M: 3 groups of rows, each row roughly a mix of its group's hidden directions
M (103 x 10)
[[-28 -31  34  30  -3  23  37 -28  24 -11]
 [-61 -27   2  39  -6 -21   2  -1  26 -12]
 [  1 -15 -34 -28 -28  -1  13  39 -48  18]
 [ -2 -73   9 -15  13  15 -14 -14 -29   0]
 [-17  23   1  -9 -20  -2  11  52 -47  31]
 [-39  29   6  -4 -29 -40 -40  -9 -16  23]
 [ 32  19 -28 -45  -9 -28 -30  24 -28   2]
 [  6 -12  -3  18 -10 -51 -27   0 -46 -35]
 [  7  -5   7  -6  13  -7  53 -43 -16 -44]
 [-11  60   3  14   7  28 -33   1   4  39]
 [-50  44 -12  -4  26 -12  30   8  13  27]
 [-14  19  13  11  22 -39  57 -23  12 -24]
 [ 37 -27 -27  -8 -32  20 -23  20 -23 -38]
 [ 10  36 -55 -24  -6   8  11   5 -42  18]
 [-48  -8  19  36  -5  36  12  34 -25   2]
 [ 29  48  -4 -46  15 -25 -20 -17   2 -19]
 [-11 -22  32  21 -27  41   1 -35 -15 -36]
 [ 27  -9 -46 -27   2 -40 -35  19  20   5]
 [  6 -38  18 -13  11 -48  37 -19  25 -22]
 [ 55 -44  13  32   8   8  27   3  13 -10]
 [ -7 -61  28  21  25   1  -3 -16 -34 -16]
 [ 41   3  34 -12 -30   0 -41  40  -2  12]
 [  0  24   3  57  28 -25  -4  25   8  36]
 [-50  -5  44  39  15  23  12  11 -11  12]
 [ 23 -23 -22  70  -5   4   6   7 -25  -8]
 [-31  55  21 -21  -5   2  17  14 -44   5]
 [ -8  44  16  27  11 -28  13  21  37 -38]
 [ 57  29   8  17 -14   6 -51   3  -3   4]
 [ 24  34 -20 -42  -9 -32 -31  25 -23  -8]
 [ 34 -21 -10  -4 -40  46 -12  -9 -39 -12]
 [-22 -42  15  27  45  -7  -8 -13 -42  -5]
 [ -2 -13  11 -45  16  28  42 -32 -22 -23]
 [-31  45  -8 -45  25  34  -7   2   6 -17]
 [-27  47  13  17  -7 -19  43   2  25  31]
 [-25  -7 -36  60   8 -38  -9  -9   3  -6]
 [-16  17  12  18   1  -1  66 -14 -14 -39]
 [ 34  -4  -1  18  16 -17 -36 -33  50 -20]
 [ 14  66 -29  -9 -15 -12  -4   1  21  31]
 [ 48 -19  -7   7 -31  22 -11  -6 -28 -46]
 [-45 -21  -5 -37   0  13  52  -1 -23  -5]
 [ -4  60 -21   0  23 -27 -31  29   5  12]
 [-27  44  -4  61  18   3  -3 -16  13  13]
 [  4  -9  -5 -44  37   3  16  11  39  44]
 [-11 -15  -3  -2  34  57  41  -6  20 -19]
 [-15   0  19  17  18  36  30 -50 -24 -28]
 [-48 -34 -13  46  -4 -23   2   7  31   0]
 [ 19  35 -18  17 -20  43 -42   9 -28  13]
 [ -4 -15  19  30  26  42  40 -10  32 -25]
 [ 49  38 -22  37  12  12 -27  -6   4  24]
 [ 12  -2 -29   8  57 -43  26   5  11  19]
 [-40  23  23 -20  -1  47 -33 -30  -3  -1]
 [ 36  26 -29 -11  30 -35  -9  40  12  20]
 [-28  -3  -5   2 -20  50 -11 -25 -39 -36]
 [ 34  -2 -10  -5   4   1 -75   8  12  12]
 [ 11  -5 -21  15  48 -44  16  23  22  30]
 [-11  29 -11  -6 -24 -64 -26  15 -16  17]
 [ 13 -25 -40  -6  38   1  44 -26 -28  -3]
 [ -5 -57  17   3  28  20 -22  -6 -30 -33]
 [ 17  -2   8  38  -5 -26  42  14  14 -51]
 [ 52  42   9 -18  -5  20 -26 -20 -28 -13]
 [ -5 -28 -19  -9  20  43 -23 -12 -54 -15]
 [-51 -18 -12 -32 -23  -3  30  11 -37 -13]
 [ 27 -18  27 -60  -2  33  13   8  23  10]
 [  5 -32 -15 -10  23  38 -38 -10 -44 -19]
 [-37  21  34  15  15 -28  45  -2  31  14]
 [ 36  18 -35  20  18 -43   6  43   2   3]
 [ -6  -4  -5 -22 -37  -8  -1  50 -50  15]
 [-44  -6  41  47  14  22   8  15 -21  -3]
 [  6 -44  12  16  -2  33  48 -15   5 -36]
 [ 19  37 -23  10 -23  46 -35   6 -30  12]
 [ 10 -43  37  33  -9  15  36 -22  20 -21]
 [ 39   2  13  15  37  11  -4 -10  57  22]
 [ -3  26  27 -17 -44 -38 -22  -7 -16 -37]
 [-34 -46  42  -4 -11 -20   0  22  34 -12]
 [-14  21 -20 -15 -15   8 -28  30  20  61]
 [  0  24  22  50  18   2 -23 -42  24 -23]
 [ 12  33 -20  16 -29  49 -30  14 -31   9]
 [ 20  29 -43 -40  -5 -23 -19   6  33  24]
 [ 10  27 -24 -24 -28 -43 -30  18 -37  -6]
 [-49  -2 -18  34  15  37 -10 -14  -5  39]
 [-14 -25  28  25 -19  31  30 -26  -2 -46]
 [ 28 -29  15 -62 -14  24  17  15 -18   2]
 [-10 -30  20 -10  34 -51  29 -21  25  -8]
 [  8 -48  34 -18 -45 -20  16 -27  -4  -5]
 [-17  64   7  21   2 -22  29   8  32   4]
 [ 23  15   1 -43  23  29  31 -36 -29 -16]
 [ 39  21 -27 -30  17 -39 -14  37   4  20]
 [  8  10  -1  26  30   0  -5 -63  18 -35]
 [ -7  -6  29  39  25  23 -51  -5 -25  19]
 [-17   8  26  42 -11  29  35   7 -26 -40]
 [ 11  54 -33   0 -20  29 -31  12  -9  27]
 [-47 -34 -24  38 -10 -27   0  13  30   5]
 [-19  18  21  13  41 -51  24 -16  29   2]
 [ 34  -7 -23  14 -11 -54 -20  23 -16  34]
 [ 29  26 -26  23  18 -50  -1  39  10  12]
 [-12  13  34   9 -52  29 -41  -3  16 -15]
 [-13 -16 -25  26  -8   0 -18  -3  70  13]
 [-21  27   4 -34  -7  47 -21 -16 -23 -39]
 [-24  52 -12   8  38  42 -20   6   7  -9]
 [ -7  26  -6  -7  14 -21 -46   7   7  60]
 [ -9 -29  14 -20  29 -52  25 -11  36 -14]
 [ 15 -14   2  21  20   2 -14 -57  37 -35]
 [ -6 -15  18  29   3   6 -18 -52  35 -40]]
one row of each group, then the others: which group is each in?
[ 41 -42   2  54  -6 -15   2   1  -3  25]	E
[-27   2  -4  -4 -15  -1 -21  40  27  60]	N
[ 18  42  57 -18 -16  31 -19   3  -6   0]	K

[ 24  39 -25 -28  29 -31 -12   7  39  18]	K
[ -7 -20  20 -45  17  34  49 -16 -17  -7]	K
[  0 -38   8  39 -43 -43  13  -9 -17   7]	E
[ 28   2   3  50  -7 -41  26  19   8 -35]	E
[-25  -8 -10  17 -43   3  -4  53 -24  31]	K
[-20 -24  12  47  22  21  43 -10  33   3]	E
[  0 -47 -20 -36  16 -42  -1  -9  10  34]	N
[-31   7  -7   7 -30  33 -16 -20 -45 -38]	E
[-19  14 -17 -17 -10 -36 -38   4 -13  56]	E
